128 stands for zero in the data rows.
In each game, the first row plays the second. By how much does the first row win? 10 means about a draw, 20 a big win and 0 a big loss. Wins can go round in a circle. Each row has two weighted sums of its numbers, A and B, taken from their middle values. A row wins by its A times the other's B, less its B times the other's A.
[129 140 113 102  89  96  69  81 111  99  78  84 104  94 104 110]
[ 75 163 116 136  79 130 102 146 130 142 144 126 186 147 112 113] ~ 9
[132 120 153 160 130 150 122 142 112  51  94  99  55 167 149 160]
[143 137 177 158 151 132 149 165 159 165 155 142 156 153 152 160] ~ 10
[132 151 120 145  88 130 158 170 124 146 158 127 150 151 167 170]
[142 175 119 148 116 140  92 150 125 151 182 161 122 163 139 180] ~ 11
[ 34 173 116 120 114 124 131 147 114 128 120 118 142 150 119 127]
[103  85  71  93 106 118  96  92  92 132  75 100 105 113  71 114] ~ 13
[132 113 135 210 138  82 155 104 156 140 151 154 153 136 179 145]
[ 83  73  94  80 121 100  76 102  72 120 102  92 109 114 114  92] ~ 12
[148 148 113 142  72  99  57 104 112 131 111 122  95 146 125 138]
[145 102 116 102  66 169 111 106 167  87 150 131 153  86 141 132] ~ 8
[174 113 142 121 111 151 108 114 209 132 139 170 151 150 124 134]
[108 146 152 157 140 151 186 134 166 168 181 144 133 176 157 145] ~ 18
[144  89 125 150 135 148 189 113 163 185 150 159 129 144 155 169]
[152 164 141 140 164 139 177 167 150 140 124 146 151 181 151 146] ~ 8
[134  98 110  77  99  91 143 107  80  69  75 105 119 140 101 106]
[131  80  94 109 105 142 150 180 183 153 148 134 110 102 123 115] ~ 9
[171 111 107 131 139 203 156 143 166 116 125 144 161 144 147 160]
[137  82 125 138  89 174 154 144 150 111 139 125 184 119 163 131] ~ 9
[122 172 126 140 199 119 117 138 181 127 191 170 183 176 129 165]
[100  78 123  78 108  88 116 115  78  87  77 116 115 138  93  84] ~ 10
[172 138 151 174 159 135 150 123 125 168 111 118 154 115 121 141]
[129 148 118  82  89  82 135 108  85  90  96 105 135 130  90  92] ~ 11
[ 71 176 156 121 115 150 157 169 107 134 147 127 132 122 144 132]
[ 64 132  75  90  87  73  91 101 108  68 130 103 113 131 102 112] ~ 9
[144  94 169 107 126  90  63 106  64  77 133 100 135 154 107 142]
[ 94 152 153 139 119 128 201 127 101 113 126 143  96  83  85 122] ~ 9
[148 157 205  92 144 126 143 108 146 132 161 137 125 158 150 142]
[136 149 162 141 126 143 126 186 177 154 132 162 145 123 153 166] ~ 6
[141 115 177 142 186 124 160 162 161 115 123 148 160 157 187 176]
[152 104 167  92 118  99  95 113 102  96 140  89 101 109  93  83] ~ 8
[104 184 127 133 120 142 128 166 155 134 156 160 176 168 164 167]
[138  84 126  87  82 129 154 118 137 137 192 161 140 118 139 173] ~ 13
[159 132 153 121 115 188 143 142 148 128 132 171 141 158 181 144]
[111 143 103 205 117 102 101 142 133  78  96 139  85 117 147  88] ~ 9
[133 133  98  98  95  72 125  99  78 124 124  69 102 131 123  89]
[153 146 156 121 173 162 181 158 151 128 109 163 159 175 135 130] ~ 12
[ 95  80 124  98 151 132  72 138 107 110 126  42 155  81 128  99]
[180 109 180 133 155 120 133 138 115 116 170 147 147 165 132 158] ~ 9
[139 163 141 159 108 106 145 107 185 183 117 144 141 138 135 120]
[ 34 122  87  94 116  90  95 109 142 119 114  99 106 134  85  96] ~ 12
[143 133 132 191 175 181 139 149 143 155 152 158 153 162 158 152]
[168 137 170 149 146 148 118 144 155 173 125 136 158 153 132 139] ~ 7
[121  76  67 110 126  91 142 123 121 111 119  74  97  71  84 119]
[122 147 119 105  80 119  81 124  61  95 101  92 129  98 119 134] ~ 6
[160  84 105 108  95 117  81  87 197 112 131 123  95 127 109  94]
[112 167 144  96 157 128 139  76  69 143 127 215 100 120  95 147] ~ 18
[152 129 108  93 126 131 170  96  90 161 113 110 147 106 108  72]
[152 156 124 142 189 150 164 174 153 134 152 163 157 175 155 156] ~ 8
[153 160 135  88 105 104  59 142 106 105 123  93 120 103 133 125]
[191 105 154 143 166 105 117 113 124 134 183 169 125 139 129 123] ~ 12
[114 146 114  98  76  90  97 137 143 113  87 150  78  77 120 118]
[144 130 126 160 149 156 190 181 117  78 165 132 141 102 113 145] ~ 5
[149 120 162 132 148 167 124 175 195 143 176 149 136 154 157 144]
[121 158 121  75 111 126 151  82 179 115 132  87 108  70 138  87] ~ 12
[ 81 172 115 118  92 120 125 164 126 115 164 137 197 139 133 148]
[123  62  81  94  96 103 137 136 120 117 149 116  92  78 109 116] ~ 15
[ 91 165 168 151 111 164 172 138 138 140 139 137 132 109 100 110]
[148 125  87 206 167 156 130 159 163 100 107 144 147 115 150 111] ~ 7
[124 104 128  95  98  97  49 118 155  77 133 109  96  88  95  81]
[ 54 118 167 110 139 118 149 143 192 133  87  86 136 130 134 109] ~ 16
[139  79 159 122 100 142 125 162 134 105 115 147 161 110 154  82]
[155 153 134 136 161 159 188 144 155 121 165 163 161 180 153 144] ~ 11
[153 133  77 195 141 116 122 159 131 115 106 118 110  74 126 129]
[106  92 187 133 187 104 102 133 160 101 119  50  88 132 160 155] ~ 13
[147 179 101 133 104 154 109 139  87 121 132 124  67 140 122 141]
[156 142 177 168 147 135 147 159 143 146 163 128 146 136 150 154] ~ 9
[168 141 124 158 141 150 150 162 140 144 132 177 168 160 152 148]
[141 151 153 171 173 200 161 126 155 139 132 127 156 128 147 164] ~ 12
[170 168 115 130 175 125 134 146 115 172 168 155 150 143 154 126]
[105  62 147  91 118  75 125 100  80 100  96 112  94 122 111  91] ~ 11
[ 98 124 172 157 121 225 120  93 158 108 167 147 126 154 129 122]
[159 141 132 127 146 113 151  86  88 192 167 107 109 114 155 112] ~ 17
[159 117 171 122 119 115 135 177 123 161 128 128 123 107 103 138]
[132  81 154  74 114  87 138 121  59 144 109 136 112 137 117 124] ~ 4
[137 126 117 206 159 196 125 159 118 133 138 146 129 134 141 113]
[104 145 160 139 148 150 191 137 171 151 186 157 121 153 182 143] ~ 8
[174 128 133 127 163 136 166 100  93 168 137 128 132 111  92  91]
[116 127  99 145 120  98 116  83  81  84 111  97 126  70  61  84] ~ 11
[149  95 137 142 104  81 136 144  84 108 122 100 114  88  87 120]
[ 34 136 129 113 110 112 102 114 190 138  94 114 133 161 102 139] ~ 14
[146 192 119 113 145 112  95 142 164 161 166 148 160 133 165 134]
[146 174 150 136 137 125 130 114 201 173 146 167 150 124 133 124] ~ 10
[ 81  71 154 147 113  79 102  97 114 109  93 131  68 132 110  87]
[141  98  89 142 112 128 162  88 101 154 146  64  86 112  93 128] ~ 12
[111 107  78 122 114 107 113 105 104  68 107  80 123  59  72  97]
[166 147 178 127 125 123 117 136 123 137  99 102 124 105 167 157] ~ 12
[130 132 143 125 158 178 106 157 122 200 148 164 162 136 177 148]
[145 171 134 127 130 107 203  91 119 118 128 117 165 176 117 143] ~ 7
[148 172 134 113 118 180 152 135 143 163 121 117 107 119  98 149]
[126 119  99 217 164 119 142 162 124 140 105 162 144 134 162 116] ~ 10
[113 108 187 137 187 130 149 170 153  99 137 139 139 188 178 176]
[146  87  61 136 186 123 116 102 161 149 168 140 169 167  63 114] ~ 5
[ 78 160 148 132 115 126 164 180  93 126 151 133 108 100 101 120]
[132 142  71 212 157 104 119 151 137 101 117 129 148  92 149 112] ~ 9
[111 170 160 157 157 161 162 148 149 155 166 164 168 149 151 149]
[146 158 139 108 191 139 123 120 112 176 121 219 119 115 108 148] ~ 9
[127  80  71 130 128 119 133 148 104  79 128 109  78  84  66 110]
[126  95 146 186 122  44 110 124 146  96  98 113 148 159 162 121] ~ 13
[116 137 167 122 112 187 169 146 141 101  79 129 166 151 113 130]
[ 49 154 104  98 126  98  47  93 110  92 127 147 130 113  87  94] ~ 12
[159 166 107  94 163  65 128 138 145 115  97 123  72 168 140  99]
[116 120 180 113 125 126 148 181 131  61  85 113 164 152 122 121] ~ 12
[105 123  52 129 116  57  81  87 119  86  81 126 120  84 107 102]
[128 143 183  95 122 117 109 126  93 165 156 179 115  93 122 110] ~ 9
[136  90 206 104 137 129 157 155 106 108 132 136 134 160 138 148]
[ 80 157 126 144 159 145 164 207 139 155 145 153 152 128 141 130] ~ 10
[103 106 123 179 107 219 126 112 117 140 104 124 116 142 119 108]
[115  71  95  91 101 107 106  90  64 151 113 109 107 130 113  90] ~ 13
[135 149 122  92 100  88 140  53 147 117  78 100  92  93 120 104]
[133 120 158 137  70  91  84  96 123 117  79 124  90 133 105 151] ~ 6
[152 124 168 124 106 149 183  74 114 113  88 107 125 139 116 116]
[126  91 133  94  99 112  78 134 129 113 121 107  84  70  88  88] ~ 10
[ 73 112  86  88  85  77  79  88 120  67 127 106 110 115  89 107]
[138 172 143  81 144 127 121 162 147 136 178 163 151 153 188 130] ~ 10
[103  99 146 200 131  82 129 170 118 143 114 151 126 146 144  96]
[168 145 142 146 170 157 161 102 109 173 138 105 130  96 144 164] ~ 11
[ 79  87 112 147 101  95  80 112  93  95  80 139  78 115 101  83]
[116 150  91 101 104 135  86 128 114 193  98 127 159 131  77 122] ~ 11
[135  74  67 158 121  69 140  79 138 159 111 105 120 114  97 136]
[152 157 136 104  68 147  92 103 156 105 150 169 126 117 149 119] ~ 13
[134 113 190 156 172 157 130 134 146 133 165  89 132 145 189 167]
[109 118 168 132 194 168  94 166 180 159 155 119 177 134 166 158] ~ 8
[157 179 108  93 131 122 167 153 126  91 133 103 133 128 124  91]
[146 124 108 158 111 151 141 176 118 150 132 149 186 166 142 157] ~ 7
[113 109 134 101  81 144 136  79 105  76  83 100 120  95  75 108]
[ 75  84  93  87 112  68 120  81 128 121 143  68  82 116 103 102] ~ 10
[105 102 121 183 114  50 163  92 110 117 125 125 155  85 147 109]
[ 97  89  89 157 144  80 116  90 127 103  58  75 102  84  99  97] ~ 11
[116 156  95  85 103 115 120 104 134 109 106  85 127 117  94  47]
[160 117 171 122  99 119  96 147 119 159 110 108 146 116 113 135] ~ 1
[ 86 176 148 146 157 158 174 161 131 153 161 159 150 141 153 152]
[155 170 139 181 119 142  95 136 155 146 150 129 114 166 132 151] ~ 7
[129 132  90 141  95 141 130 162 111 185 126 128 163 179 137 152]
[131 114  97 144 115 135 110  66  93  94  75  79  80  95  95  92] ~ 9
[ 89  76 159 173 137  47  84 131 135 131 123 139 136 129 129  91]
[128 116  73 131 123 120  89  76  86  93  72  83 107  86  91  93] ~ 10
[151 173 139 149  97 124  89 131 111 143  90 134 110 125 139 162]
[ 62 159 119 118 101 147 115 107 203 126 131  99 103 173  85 135] ~ 17
[ 43 112 103  98  99  82 108 110 141 101  86 100  93 142 105  96]
[144 168 106 177 109 110  76 101  95 115 141  86  99 138 122 112] ~ 9
[175 121 122 101 147  96 114  78  92  93 126  83  81 102  88 105]
[142 168 106 130  98 119  80 161  75 148 129 122 111 126 139 129] ~ 8
[138 102  94 144 168 157 177 176 172 140 202 120 133 117 141 147]
[112 116  97  94  67  99  93  56 103  63 116 117 116  94 111 115] ~ 9
[125 126 119  90  69  81 134  63 147 108 130 183  92 113 143 178]
[134  64  85 102  94 114 156 142 141 123 164 116 105  99  96 161] ~ 13
[151 179 154 139 137 151 106 164 145 153 127 147 155 131 158 155]
[175 125 151 134 149 189 134 145 175 124 148 154 152 145 162 139] ~ 12
[100  99  88 114  87  73 113  54 107 100  80 104 110  97 110  96]
[146 160 176 162 112 123 106 146 142 155 118 118 149 158 131 143] ~ 11
[137 127 113 155 155 156 180 191 167 131 159 109 153  94 143 154]
[160 167 138 138 171 134 126 151 166 173 147 157 142 165 167 148] ~ 12
[ 61 169 174  93 161 152  65 114 144  73  97 130 109 119 126 165]
[148 128 111 150 149 138 158 177 132 139 157 184 182 170 157 167] ~ 11
[174  92 105  95 153 115  92  95 101  82 102 130 105  77 105  81]
[134 168 124 152 108 186 156 122 150 123 132 143 145 170 186 142] ~ 13
[148  89  87 142  82 150 143 142 135 106 134 100 184 133 139 155]
[147 155 132 156 166 120 169 137 165 166 141 170 160 164 177 163] ~ 10
[110 122 158 112 105 189 143 122 101  67 110 102  54 143 141 140]
[130 164 142 127 190 168 140 157 147 165 146 187 142 164 151 177] ~ 8
[187 133 157 127 193 147 152 126 142 140 165 156 136 138 135 148]
[ 93 174 157 166 151 155 149 138 124 143 170 170 177 152 133 156] ~ 16
[141 147 107 157 107 151 136 154 150 178 153 136 165 171 148 166]
[151 172 135 116 109 149 120 158 141 174 121 134 120 149  99 137] ~ 13
[177 183 127 103 162 129 125 110 134 140 143  93 107 120 154 112]
[157  82 121 123 120 150 114 161 186 136 195 148 140 135 107 118] ~ 4
[147 163 153 162 143 142 160 140 139 115 170 190 166 114 117 154]
[160  89 144 130 144 137 124 169 199 149 156 172 131 150 100 131] ~ 9
[169 159 190  92 149 125 113 105 156 137 154 115 122 135 147 134]
[114 130 119  99  81  95 115  78 165 140  84  83 111  84 115  98] ~ 5
[135 100 147 114 109 159 156 136 174 150 199 165 132 118 147 180]
[158 110 119 125 101 123 106 102 151 158  73  98 105 110  84  99] ~ 17
[117  98  80 133  92  59  98  77  88 123  92 142 123  88 122  97]
[126 112 118  97 125 140 131 121 103 107  44 108 123 111  57  91] ~ 13
[150 184 138 112 154 151 163 143 140 134 156 133 143 151 147 194]
[100 116 188 170 173 154 127 172 154 141 155 161 157 153 161 127] ~ 11
[154 168 151 151 156 124 170 129 152 132 168 118 172 177 143 140]
[164 115 203 114 144 119  96 125 118 123 179 122 136 148 132 125] ~ 10
[150  56  96 107  92 121 101 128 145  83 131 145 136 130  92  99]
[ 65 100 162 148 105 170  85 129 110 103 120  87 139 106  97 109] ~ 6
[154 173 119 121 149 158 147 173 142 127 163 165 152 165 164 118]
[146 134 175 149 125 176 183  93 163 107 130 130 165 158 133 145] ~ 15
[ 39 154 141 124 145 113 146 144 155 166 152 159 167 157 132 134]
[103  68  73 104  92 113 130  94 102 120 138  72 107 101 101 111] ~ 18
[ 71  63 146 142 119  55 117 108 108 124 111 105 109 138 111  96]
[149 163 162 136  98 125 101 143 117 130  82 128 142 122 127 174] ~ 13
[131 129  98 134 104 142  89 106  70  77 150  85  63  91 136 102]
[ 74  78 124 107 110 110 147  82 139 162 128  80  77 117  89  99] ~ 11
[ 37 147 109 117  96 117 125 134 104  91 113 102 137  99 121 104]
[ 79 136 102 136 126  93 132 143  59  84 128 112  98  69  93  93] ~ 14
[ 72 109 140 137 102 169  96  72 107  70 113 113  91 108  79  87]
[155 152 137 182 138 179 125 155 118  99 169 144 104 152 159 137] ~ 8
[152  86 108 125 145 116 180 179 133  87 137 166 105 109  82 105]
[ 79  97 103  69 134 131  40 107 100 120 101  86 119  91 115  92] ~ 10
[137 113 101 140  75 118 174  92 108 128 122 196 127 131 124 177]
[122  77  83 105  71  77 156 124 130 105  95 128  96 141 125 144] ~ 18
[ 86  77  80 104 127  87 111  97 114 115 132  54  79  96  93 107]
[156 150 135 152 104 138 180  96 122 153 129  94 146 160 140 126] ~ 9
[140 101 102 126 149 109 172 205 168 117 176 168 113 155 126 162]
[107 124  60 123  74 142 107 120  96 157 123  95 106 135  87 139] ~ 3
[ 70  97 125 119 140 119  69  59 105 119 105  61 100  64 115 119]
[143 127  88 210 177 103 155 148 174 120 136 125 141 110 161 128] ~ 7
[114 120  85 133 141 108 162 177  76  90 151 114  97  59  97 127]
[146 172 112 172 101 135  77 140 117 140 161 132 117 161 120 150] ~ 16
[131  97 124 122 133 120 169 145  84  56 129 106  84  72  85 115]
[144 157 157  87 171 151 142  56  87 123 120 180 122  99  94 174] ~ 3
[126 123 137 167 150 116 186 188 106 124 158 115 110  90 111 118]
[197 138 152 113 179 119 133 103 141 138 134 111 108 133 132 104] ~ 11
[ 88  94  66  90 122  84 127 133 113  68 104  87  82  91  96 101]
[137 156 136 135  83 105 119  90 165 165 166 138 175 102 136 144] ~ 9
[124 112  49 163 144  83  96 113 124  93  81  69 118  93 133 100]
[131 105  92  97  74 134  96  90 108  58  91 130 101  93 107 101] ~ 9
[147 102 106 158 123 152 147 169 150 167 156 134 177 171 132 159]
[ 83 106  85  98  89  95  97  70  99  81 109  91  84 113  96  93] ~ 9
[ 52 160 130 130 104 110 129 151  70 120 131 141 139 104 106 117]
[148 167 105 188 112 145  93 139 107 106 144 143  92 115 113 114] ~ 13
[158  79 134 112 121 147 122 147 182 158 176 171 143 161 122 143]
[166 114 132 158 151 141 160 192 111 125 155 139 146 113 107 139] ~ 5
[167  75 104 117 101 166 130 128 122 101 118 111 155  96 142 107]
[148 103 111 111  66 163 140  89 137 110  89 134 161 112 160 128] ~ 9
[138 109 158 126  96  86  66 119  99 118  87  97 147 106 106 106]
[ 44 167 159 125 109  95 130 107 156 108 110 141 139 177 124 122] ~ 11
[139 135 159 125 172 151 177 185 139 117 110 150 178 173 136 148]
[148 130 166 113  97 149  91 121 202  93 170 166 140 149 150 120] ~ 7
[ 99  85  97  84 121  66 110 128  85  78  75  91 108 100 126  98]
[160 130 158 181 137 130 152 156 134 140 173 100 129 126 143 141] ~ 10
[127 176 162  97 120 127 185  97 141 132  96 126 162 144 111 161]
[170  70  85 125 122 133 128 126 185 147 145 153 130 149  98 110] ~ 7
[128 116 115  69  71 159 101 128 114  93  94 138 110 102 135  92]
[145 156 194 108 149 124 155 135 116 147 161 148 150 156 161 145] ~ 11
[103 158 170 124 193 182  89 152 173 130 161 136 153 150 179 164]
[120 100  92  81 112 159 110 124  79 196 119 104 113 133 146 108] ~ 12
[137 140 106 103 105  93 118 105  74  79 107  85  57 142 112 102]
[118 151 122 143 132 130 140 180 146 159 163 164 182 179 160 172] ~ 10
[119 123 137 173 121 217 138 114 127 158 143 158  96 159 152 119]
[166  84  90 124 100 171 138 107 134  96 123  98 173 110 149 133] ~ 12
[148 166  88  77 109 123 153 103  91  73 108 102 116 136 116 101]
[138 157 151 140 106 112 152 120 177 157 129 180 123 113 169 180] ~ 10
[155 165 110 113 164 136 176 172 154 126 114 154 147 162 178 124]
[161 163 123 146 128 141 168 136 113 165 149 123 128 163 170 145] ~ 11
[148 163 129 172 166 167 149 155 149 133 180 143 146 142 171 159]
[176 125 148  90 155 116 106  86 118 111 106  79  73 110  95 115] ~ 7
[133  80 116  99 104  76  94 103  74  83 106 119  94 113  74 113]
[153 165 103  87 122  96 145 144 142 101 106  91 125  94 113  84] ~ 16
[ 71  78 119  85 153 150  56  88 130 141 131  74 170  85 133 116]
[137 144 145 125 197 193 101  69 179  96  77  86 146 116 103 154] ~ 3
[135  91 105  85 137  83  94  72  63  70 110 106  95 107  91  95]
[ 55 163 130 135 133 140 162 192 136 142 147 141 132 134 148 138] ~ 10
[140 164 134 128 119 133 115 167 191 158  88 174 125 128 148 133]
[142 125  95  78 158 167 153 147 108 191  78 134 134 149 118 146] ~ 7
[ 93  74  70  91 100  78  89  95 111  94 119 108  89 118  82 103]
[119 139  81 161 127 126 113 147 165 151 212 101 161 178 128 163] ~ 10
[139 122 155 135  79 117  87 137 130 153  95  89 145 113 102 135]
[111 110 194 135 185 180 124 169 162 136 146 128 143 162 165 150] ~ 13
[115 172 165 160 141 143 158 107 120 154 190 174 157 116 123 129]
[137 116 148 139  75 175 147 127 155 126 116 165 156 127 173 146] ~ 12
